In the rows, zero is written as 128.
The rows below fall into families. The same turns and mirrors carry the whole set onto itself and the rows of a family onto each other. For each named row, which other rows are in its family? Write them in the order they are listed.
These 18 rows form 3 families of 6 rows each.
J: [144 158 146 150 158 111 142 136 120 148  88 134 154]
B: [110 146 150 153 161 116 129 133 118 127 119  93 123]
E: [147 151 156 149 142 123 150 141 130 139  82 119 155]
M: [118 150 145 133 158 112 110 131 103 128 112  98 134]
F: [140 144 134 159 138 126 145 135 140 131  92 141 132]
G: [101 144 141 140 159 119 129 125 125 129 120  94 132]
X: [145 154 140 145 157 106 141 133 120 142  85 135 154]
S: [117 153 151 137 157 116 111 132 103 132 115  94 133]
N: [141 142 135 160 138 125 143 135 137 129  91 140 130]
R: [154 146 152 150 145 114 150 142 122 127  78 118 148]
D: [117 135 142 151 143 138 107 132 127 113 110 100 134]
P: [109 139 139 142 161 107 128 127 116 118 115  95 126]
L: [149 154 145 152 158 106 141 137 116 141  87 135 149]
Q: [141 142 132 156 138 125 144 135 138 128  90 141 132]
A: [114 153 149 132 157 119 110 129 107 135 114  97 138]
K: [147 144 143 138 143 117 149 136 129 130  79 121 157]
U: [118 135 140 151 144 137 107 132 125 111 108 100 133]
Y: [118 135 141 153 145 137 108 133 126 112 111  99 130]

The rest of the family of J: M, X, S, L, A
The rest of the family of B: E, G, R, P, K

The rows below fall into families. The same turns and mirrors carry the whole set onto itself and the rows of a family onto each other. For each named row, which other rows are in its family? Write them in the order they are listed.
These 40 rows form 5 families of 8 rows each.
luted: [108 139 125 139 128 112 161 118 106 124 140 138 112 117 148 112 119 129
 122 118 106 128 140 111 110 142 144 137 147 132]
Nikiv: [113 140 146 118 139  99 154 129 154 126 123 129 118 132 128 125 127 133
 135 118  93 121 139 127 126 124 125 144 111 150]
lozet: [113 110 134 117 149 127 133 116 130 128 136 120 146 135 123 165 144 127
 129 127 123 110 141 129 135 120 130 139  96 154]
Las: [ 91 136 124 139 157 132 157 127 130 139 140 115 107 118 135 130 134 129
 114 120 126 116 112 130 135 149 131 134 129 142]
vak: [107 134 112 153 137 109 150 128 120 126 133 139 113 122 142 109 119 131
 127 112 101 133 126 125  97 135 151 127 148 119]
nus: [ 89 116 118 146 130 113 149 141 110 140 160 121 136 129 140 133 132 136
 130 107  96 106 123 119 114 106 146 144 113 148]
Naba: [138 116 121 120 126 102 131 125 118 122 147 144 141 140 138 132 121 119
 136 102  98 119 154 126 104 119 142 124 106 132]
lunef: [ 79 113 108 150 138 102 138 139 114 121 154 121 128 135 134 131 138 137
 142 112 109 109 127 128 124 108 153 137 125 131]
rabub: [130 115 124 137 130 107 136 113 111 114 142 132 150 135 131 137 137 125
 140  97  97 122 164 138 109 122 138 123 110 132]
bazez: [124 113 124 140 146 121 137 131 136 125 131 113 138 139 132 170 140 131
 130 124 124 116 129 129 138 120 120 142 103 147]
Sode: [ 81 129 124 149 162 133 155 121 132 133 123 115 118 117 128 141 140 135
 119 136 126 125 115 128 126 138 138 143 136 142]
luvo: [ 92 115 117 141 123 118 141 148 116 131 158 109 139 128 136 133 140 143
 135 114 100 102 127 121 113 109 147 130 115 132]
fegez: [107 112 140 126 141 133 138 126 131 124 134 108 136 126 127 167 137 123
 132 125 120 114 133 124 143 109 136 121 103 141]
lub: [138 135 135 117 146 141 141 104 138 131 117 135 129 122 130 143 123 116
 114 123 113 136 139 123 111 149 127 132 114 139]
fomab: [ 99 101 115 150 149 136 126 105 111 137 153 136 138 114 146 150 134 116
 118 137 111 140 131 135 119 131 142 137 126 128]
nido: [117 147 128 118 136 108 153 142 141 116 117 121 118 143 118 125 126 133
 137 100 111 106 136 117 118 125 138 131 116 143]
Kuf: [ 96 139 128 116 132  96 159 130 131 126 115 127 121 147 124 131 128 146
 131 112  99 123 141 124 126 135 126 131 109 151]
musa: [111 107 100 154 144 138 133 118  95 129 147 129 138 126 142 151 135 121
 118 119 131 127 129 126 107 131 159 123 131 128]
Nad: [113  97 106 156 139 138 132 114 108 132 153 140 136 128 141 149 143 109
 129 136 121 130 127 129  99 125 142 137 122 126]
Dazu: [125 105 118 157 148 142 132 114 118 129 156 130 135 115 145 148 136 110
 122 123 123 128 127 134 109 118 160 138 134 129]
loder: [108 104 112 149 141 138 128 110 116 133 150 141 135 117 141 151 144 111
 127 124 125 131 138 125 104 114 151 134 141 122]
nek: [133 130 129 124 152 122 140 102 139 115 111 138 119 132 129 145 131 118
 124 130 127 143 146 138 121 147 139 125 130 131]
rula: [ 91 130 123 134 155 129 153 131 138 138 129 124 104 126 137 142 126 131
 115 140 124 129 103 121 125 130 147 146 134 148]
Lud: [126 113 118 130 129 108 122 117 120 112 132 143 151 141 127 144 126 122
 141 117  95 129 156 118 100 108 148 133 113 130]
bipu: [136 123 115 128 129 103 134 112 123 114 138 140 140 146 127 131 132 120
 133 105 103 113 160 135 109 118 138 127 105 120]
tiz: [ 89 129 143 144 147 133 156 126 127 138 129 116 110 125 125 157 126 133
 123 129 120 114 107 129 119 136 151 148 133 134]
regu: [109 143 131 120 145 101 154 135 135 119 119 118 122 138 124 124 117 142
 128 113 100 112 130 125 130 142 127 134 102 149]
kuzod: [113 115 131 136 142 127 142  91 148 120 116 141 123 124 139 144 124 115
 113 114 129 142 144 124 120 147 140 128 120 138]
tup: [ 99 133 122 130 136 115 153 114 115 130 140 145 116 124 137 107 124 123
 123 112  97 135 139 128  96 134 166 126 143 133]
fuz: [ 89 120 120 145 132 106 139 153 118 138 154 113 128 132 128 134 133 141
 134 131 105 107 134 120 116 106 155 134 113 138]
Gulit: [118 123 129 131 152 135 132 124 138 129 132 114 148 135 136 172 131 125
 135 129 127 110 139 129 129 119 131 141  98 145]
mil: [109 130 117 135 140 112 144 156 103 135 155 117 132 135 129 133 139 139
 140 124  93 107 126 131 114 108 145 138 125 141]
lag: [133 115 103 126 137 107 133 119 122 118 141 142 146 136 144 121 137 122
 132 109 103 135 161 128 114 117 133 118 110 144]
paf: [125 133 125 128 163 122 139  98 132 122 114 152 118 125 128 143 121 109
 120 124 124 140 140 131 120 145 130 137 128 138]
zel: [111 136 105 142 146 109 141 118 120 130 139 150 120 131 138 108 125 130
 125 113 101 133 136 127  92 150 144 146 140 130]
tigas: [ 82 126 130 139 157 136 147 131 127 141 133 120 116 111 136 143 127 135
 123 135 123 129 107 117 123 139 140 139 137 150]
lagif: [100 125 116 137 135 103 149 120 113 123 139 145 110 121 129 103 127 130
 121 109  95 132 127 123 105 137 148 124 142 126]
gimi: [132 126 125 125 155 132 146  92 133 115 117 146 130 125 139 140 127 114
 120 110 120 136 132 133 117 148 124 132 131 134]
tif: [107 148 139 115 148  97 153 129 141 121 117 120 122 128 125 127 118 144
 125 102 105 114 139 125 131 132 138 129 119 145]
bepez: [114 107 121 131 154 126 127 126 144 133 130 121 142 143 120 166 143 125
 133 119 116 121 128 145 126 113 140 132  96 144]

The rest of the family of bipu: luvo, loder, regu, Gulit, paf, tigas, lagif
The rest of the family of bazez: nus, rabub, Kuf, Dazu, nek, rula, tup
The rest of the family of Las: lunef, fegez, lub, fomab, nido, Lud, zel

